Each path below is one point turned by a fixed rotation once a step. After each direction that follows a path, write how fast that rotation turns it, in deg/step (0 if it stays still).
Each turn is a multiple of 5 degrees from 10 to 175, or 0.
Each row of a path follows its step; steps can be skipped.
Rotation 1:
step 0: [  7  -9  26 -11  30   7 -13  15 -10 -25  -2  -3  18  39 -35  -5   3 -21
  28 -19   6   3 -17  -8 -23 -20 -16 -27  -2 -14  -6 -24 -10   7 -14 -13
   7 -26 -13   5   2 -10  20 -29  25]
step 1: [-15 -12   8 -14  33  -5 -18 -19  20  -3 -13  -9  15 -16  33   6 -33  -7
  15  -3  -4 -16 -33  -9  -2 -15  12  -6   8   8  28 -36  10 -25 -21  -3
  19  -3 -36 -24 -11 -14  14  13   5]
step 2: [ -2 -14   6  29  -6  -4   2   0  -8  12 -14  -8  44 -22  16   3  15  -2
 -18  34  -3   7 -31 -10  -9   0  -6   1 -21  17  15  -2 -21 -17  41  14
  23 -30  -1  -2 -14 -16 -11  33  14]
step 3: [ 33 -13  -4  13 -12  29  -7  29 -37  -3  -6  14  20 -19 -27  -9   7  28
 -14 -13 -16  -1 -21  -7   4 -25   2  -5 -14   3 -34   1  10 -14   3  27
  -3  -6 -34  24 -19   2  10 -15   7]
step 4: [ -8 -18 -10  -6  27  -1 -43  21 -10  -1 -16  -5 -18  -4  23  18   9   4
   1  -9   9  18 -18  -2  17  18  15  29 -11   7 -27  -5  39  12 -17 -26
  -5 -15 -36  14  -7  -7  -5 -26  21]
step 5: [-13 -25 -26 -10   8 -10   8 -11  15  -8   9  11   7  10   8 -15   3 -17
 -26  24  -5 -18 -34  12 -12 -18  -8  19 -29   4   4 -12 -13  14  -1 -62
  -7 -17   3  20   0 -34   2 -10  10]
step 6: [  6 -11 -29   6  17  -1   1  19 -17 -11  -1  20   5  13   6  16  -9  17
  16  12  -3 -45  -7 -20 -10 -62  -4   4   0 -24  -1  -8 -18 -18  18  -8
  29  10  17 -11 -26   4  -3  -1   8]
step 7: [ -4  -5   5  30  29  -9 -29   3   7  -7 -27   0  34  19 -17 -18  -7  -1
  18 -24   9  -6 -21   2  30  20 -12  -4   9   8 -13 -10   8 -11  24  -1
  23  12   9 -11 -39  20  -7 -15  33]
step 8: [-17 -21  26 -13  11  18 -11  10  39 -12  -3  15  44 -30   4 -25  17 -15
 -13   9  15 -16 -15   3  12   2   8  -8  -2  -6 -18 -11 -19  33 -12  18
 -13  -4 -32  -9 -10 -13  10  -3  28]
step 9: [ -9 -20   8 -13 -10  -3   0   4 -24 -13   7 -19   3 -16  21 -12 -14  23
  31  43  -5 -16  -3 -26 -18 -13 -29  38   1   5   6   1   7  20   0  21
   3 -30 -32   3  -9 -20  10   2  22]
step 10: [-11  -8  -2  38   4   0  -5  25 -22  16  17  -4 -19  -3  12 -20   1  32
  -1 -13 -31   6 -31  20  -8   3 -19   5  24   9  -8 -17  -7 -37   4  -9
   6 -27   0   0 -11 -36  -4 -23  20]
step 11: [ 35 -14  -2  -4  35  14 -23  26  -3  -4  -5  10  10  14  26  16  32 -10
 -17  -5 -31  -2 -19   1   7  10 -18 -24  -4 -42   0 -43  -5  -2  -6  -9
 -10  -5  -4  30 -13   0  -8   2   6]
Directions:
[ -2   4   3   3  -2   2   5  -8  -7   0   6  -9   0  -1   2   0   0   4
   3  -1  -1  -8   1  -7   5  -2  10  -5   5 -10   0   0  -1   7  -4  -5
   8  -5 -10   9  -9   9   0  -4  -8] | 130
[  7   6   9  11  -7   0  -3   8  -6  -2  -2   7   2  -3   8   1  -5   0
  -4  -5   3   0   6   5   3  -4  -3 -11  -1   4  -6  -8   5   4   3  -2
  -4  -2   8   4  -6   9  -2   4   3] | 90
[ -4   2   0   1   1   1  -8  -7  -6  11  -2   5   1  -1   2  -3   1 -11
  -6  12   5  -2  -3   8   0   1  -1  -2   5  -2   3  -8   5   7  -4   5
   7  12  -2   7   4  -5  -8  -1  -1] | 110
[  1  -6   2  -4   2  11   3   1 -11   8   5  -2   1   1 -15   5 -15   5
   6  -1   3   4   6   3  -3  -5  -2   2   2  -5  -6  -1  10   0   2   0
   6  -2   4  -7  -1  -5  -1  -2   3] | 115
[ 5 12 -2  5  1  8 -2  1 11 -1 -3 -1  7 -4 -5  1 -5  5 -5 -5  4 -2 -8 -1
  2  1  5  5  3  1  6  5  3 10  7 11  9 -1 -1  0  0 -1  6 11  3] | 65
[-10   6  -4  -4 -12  -1  -2   6 -12  -6  -4  -5  -3  -1  -7   2   4   1
  -5   8   0  -7  -3   4   2  -4  -5  -3 -10  -3  10   3  -1   1  -2   8
   2  -3   6  -5  -2   3   9  -5   2] | 110
Rotation 2:
step 0: [-11  -8 -10 -14  20  20 -11 -27  -5 -15  11 -10  15  -1  -7 -38  -7   1
  27  11  12  12 -27 -25  -2 -13   8  27   1 -17  29  -9   8  -4 -13  13
  11  -2 -16  24 -13  30  17  20   9]
step 1: [  4 -27   0  -5   2   8  -2  -1   9  30 -20  21  -8 -17 -10 -43  11 -22
  23 -16  -1  -8 -17 -11  -6 -13  12   2   3  -4  15 -23  -4  25  12  -1
   3  15 -29  -2   4  18 -14 -10  40]
step 2: [-12  -4  -3 -17  31  26   1  -5 -11  10  -3  12  23 -12  -4 -21  11   5
  31   8  -8  13   5 -22  12   0   2 -11   7  30  30  15  16   2 -14  -9
  -1 -14  -9  -4  14  45 -36  -4  -7]
step 3: [-16 -15  25  -1  14  -1   2  -6   1 -13   7   8   4 -15  -9 -12   8  -9
  30 -15  -6  20  19 -12  -5  -5  42  -9  17 -11  16  36  15  -9  19   8
   7  16 -28 -14   2  11  13 -24  30]
step 4: [ 16  -4  -8  13  18  16   7 -13  -5   8  12  10 -21  -1  16 -15 -11 -12
   0  23 -18  42 -22 -13   9  13  31  -9  27  18   7  -4   7  -6 -16  11
  27  22 -12   3  -5  41   0 -11   5]
step 5: [ 11 -18  35  30  39  13 -12 -17   4  -8  12  -5  -9 -17  -9 -19  14 -20
  13 -12 -24  -7   9  -4   7 -25   8  -2  24  -6  11  -7   3  -8 -12   4
  18  -9  -6  43   9   7  -1  -3  24]
step 6: [  3  -5 -11  -4  23  26   4   2  18  -9 -12 -14   0  -8   2 -18  29 -13
  21   1  -7  -4  15 -27  -1  13  21  26  28  -9   1 -26  22   4 -19 -21
  15  28 -18   2 -30  26  -7   4  -6]
step 7: [ 15 -16  30 -21  31 -12  -1 -43   7  13 -24  12  -6 -15   5  -8   0 -12
  18  -8  11  -9  -5 -31  24  -3   3   8  17  -4 -10   0  20 -20   5   6
 -10   4 -37   7  11  25  -6  12   3]
step 8: [-15  18   3   7  14   0   7  -7   9 -23  -8  15  -2  -1 -13 -18 -15 -14
  31  -8  17  32  -4 -14 -16   8  17   5  -3   6  14  -6  11   2 -22 -32
   9   2 -42  12   8  28 -10  30  25]
step 9: [  8 -16   8  -8  13  12   2 -28  21 -12  19 -14 -15 -29   4 -24 -12  11
  44 -19  -4  10 -13   4   6   3  -8  -5   0   8  26  -3   0  21  26  24
   9  23 -29   5   3  27 -10  -2   6]
step 10: [-11  -4  -8  16   7  36 -10 -32 -22  11  -9   5  15  -5  -7 -36   0  -2
  18 -17 -23  18 -11 -24 -26 -25   5   3  23  15   3  -8  17   4 -13   8
  18 -14 -24 -22  -7  22   6  -1  15]
step 11: [-20 -19   0  -1  11  10  12 -16  17   2  17  24  -5 -10  -9 -31  23 -20
  16   4   4   1   9 -41   0  -7  11  -4  16 -14  39 -14   3 -20  14  18
  -1   8  13   2  12  33 -16 -18  19]
Directions:
[  7   9   6   0   2  -2   4  -2   4   4  -1 -10   3  -2  -5   5   1  -4
  -1 -10   4  -1   5  -1  -2   6  -1   6   1  -2 -14  -4  -1  -2  -5   0
   5   9   0  10   6   7   6  10  -6] | 40
[  2   0  -3   5   8  -6  -4  -1  -3 -10   0   3  -4   8  -6   1  -4  11
   5   1   6   7   4   8  -3  10   0   0   5  14  -5   7   1   0   4   8
  -1   6  -3  -2   5  -2   0   1   6] | 70
[ -3  -4   3  -4  -5  -5 -10   9   3   7  -4   6   6  -1   6  11  -6  -5
  10  -6   8  -1   2  -2   8   5   3  -3   0   3   4  11   1   6  -2  -6
   1   1  -4  -1   0   2  -7   8  -1] | 65
[  0   0   1  -7  -5   3   4  -4   8   1  -5  -7  -5   6  -6   0  -8   5
   4  -7   6   7  -8  -6  -6  -1  -8  14  -2  -1   5  -3   4   7   4   2
  -2 -11  -1  -3   5  -2  -6   1   3] | 40
[ -3   4  -2   4   3  -9  -5  -3  -3  -7  -4   5  -9   3  -5   7   0  -4
   2  -3  -4  -5  -3  -1  -3   4 -14  -5   3  -8   5  -6   3  -3   3  -3
   8  -1 -12   0  -6   1  -1  -1 -13] | 35
[  3  -3  -2   6  -2   2   2  12   7   1  -3  -4   5   3  -2  -7  -4  -8
   7   5  -3  -2   0   3 -13   6  -2  -7   3  -8  -4   5   6 -11   6   1
  -3  -8  -1   1  -4  -1   3   9   7] | 145
[ -4   5  -2  -4   1  -9   8  -1   0  -7  -2   6  -5  -6   1   0 -13   1
  -7   0   7  14  -1  -7   6   1   6  -3  -3 -10  -3   6   3  -8   2  -4
  -4  -2   2   5  -2   3   6  -4   1] | 85
[ -4   1   5  -3   0   5   7   5   2  -5   3   4   3   4   4  -3   4   3
  -1  -8  -8   3  -9  -3  -6  -1   5 -13  -6   4  -2   2   5   8   8  -2
  -1   2  -5  -2  14  -1   5   4 -11] | 55
Rotation 3:
step 0: [ -3 -16  33 -30 -28  -3  10  -1  -6  18   2  38   3  17 -12   6 -13   2
 -16  14  20  24  -2  -1  -7 -10 -33  32  29   9   0  24   5 -13 -15  -2
  -7  15  -3  -3 -36  18   4 -17   9]
step 1: [-18 -17  15 -16  21  13  10   2   2   2 -18   2  -5  -4 -35   9  14 -19
  23  15  13 -15   2  12   6   4 -56  28  -3  -4 -10  28   3  24 -25  19
   7  26 -15  -5  17  -2   0 -10  -2]
step 2: [ 18  17  -1  21  46  -9  22   3  13   7  -6 -12  10 -10   7 -24   1   6
   0   4  28 -40   3 -14 -20  -1 -10  17  -1  12   5  14  13   8 -19  23
  13  45  15 -19 -14   1  -2   4 -22]
step 3: [  7  11  13  -2  25 -34   2  11  -4   1  23  -2   4 -12  31   9 -47  16
  17   2 -24  -9   0  17 -17 -12 -18  15  27  -9  21   5   9 -24   5 -11
   9  40  11   2   0   0  20  -6 -11]
step 4: [ 21 -16  -3 -34  -9 -17  -1 -17  -2  -2  -1  29 -17 -19   7   1 -22 -10
  19  24  -2  -6 -16  28   3 -19 -32  10  32   5  19  -9   7  12  11 -12
  10  -5  22  -6 -24  16 -40 -19  -5]
step 5: [  3 -38  -8  16 -17  -9 -12  24  -1  28   1  -8 -11  -9  -8 -14   9   0
  22  17  -4 -24   2  10 -17 -20 -34  29  -8  -8  15  28   5  21 -12  26
 -13 -24 -11  -7 -20  21 -15 -16   8]
step 6: [ -6   3  -1   3   0  -5   2  28   6   6  32 -19   8   8  -1   4   9 -13
   2   9  32   6   6 -16  -3  31 -24  38 -17  12  32  22   5  -6  -5  27
 -17  20  35   5 -18  22   5 -11 -20]
step 7: [-25   6  23  -9  16 -13   0   6  21  28  -4   1   3  -6  17   8 -25 -15
   9   4   3  11 -26 -25  23   0 -25  46   9   1  14 -12 -10 -25 -18   2
   5  45  -1  17  -3 -14 -16  10   1]
step 8: [  3   9  14 -27  -7 -21  13  10 -17  13 -42  23   0 -10  12   1  -4   2
  -9   1  11 -12 -34  12 -15 -31 -29   2  26  36  20   1  -1   5 -23  15
  12  23 -12  -6  17  16  -9   4 -16]
step 9: [ 14 -24  21 -16  13 -42 -16  18 -17  -5 -22  -5  14 -42 -16 -16   3  -8
  14   7   9 -21  13  12 -29  -9 -13  -2  -9 -12   9  14  10  24   3   3
 -10  34  -3  -1 -10  21  18 -21   8]
step 10: [ 24  -9  30   8  -6 -27  22 -16   6  -4  22   5  21   1   2  -7 -16  -8
  11   9   9   9  44 -13 -11  -1 -29  33  19  -3  -2   9  27  10  -3   5
  -9  15  22 -29 -37   8   8  -2   1]
step 11: [-18 -12  12 -23   3  11  24  -2   5  10  38  -2  -4  -4   5  15 -14   5
  18  32  -2  -3  -8  23  -1   6 -23  42  19 -22  13  32  10  -4 -23   8
  23  13  -4 -24   7 -17 -20   7   3]
Directions:
[  7   2   2   6  10   6   6 -13  -2  -5  -2   3   5   5  -5   0  -3   1
  -3   6  -1  -2   0   9  -3   3  -1  -4   8  -9  -6  10   6   1   1   0
   8   8  -4  -7  -1  -1   7  -2   6] | 40
[ -1  -3   1  -1  -3   4  -2   9   7  -9 -11   2  -5   3   0  -1   1 -10
   0   7  -6   0  -4   3   3  -9   2 -10   0  -4  -1   7   2   1 -18   0
   3  -3   8  -2   1   2  -3   0  -2] | 100
[  2   5  -4   0  -7  -5  -8  11   1  -5   2  -5  -1   1   8  -7   8  10
   1   0   8  -5 -10   1  -6   5   6  -3  -3  -4  -4   3   4  -1  -1   4
   1   5  -9  -6  -4   0   6 -10  -1] | 110
[ -1  -5   1   2  -4   9  -3   1   0  -9  -4   1   2   0 -11   6  -2  16
   5   1   5  -1   1  -5   3  -1  -4   6  -3  -5  -2  -6   4  12  -3  -3
  -9  -1   4  -4  -5  11   6   3   2] | 80
[  4  -2   4  12   1   3  -6  -4  -2   4   3  -9 -11  -1  -2  -1   4   7
   6   7  -7   6  -6  10   5   4   3  -1   4   2   9  -3   9  -3   3   4
   2  -5   5   4  -6   2  -5   2  -6] | 45
[ -5  -1  -2   0   4  -4  -5 -10  -3  -2   5  -4  -3   9   7   5  18  -7
   3  -6   2  -6  10  -5   6  -7   0   2  -3  -5   5   5   9   4  -4  -2
  -1   4  -2  -2  -4   3   1   5  -2] | 85
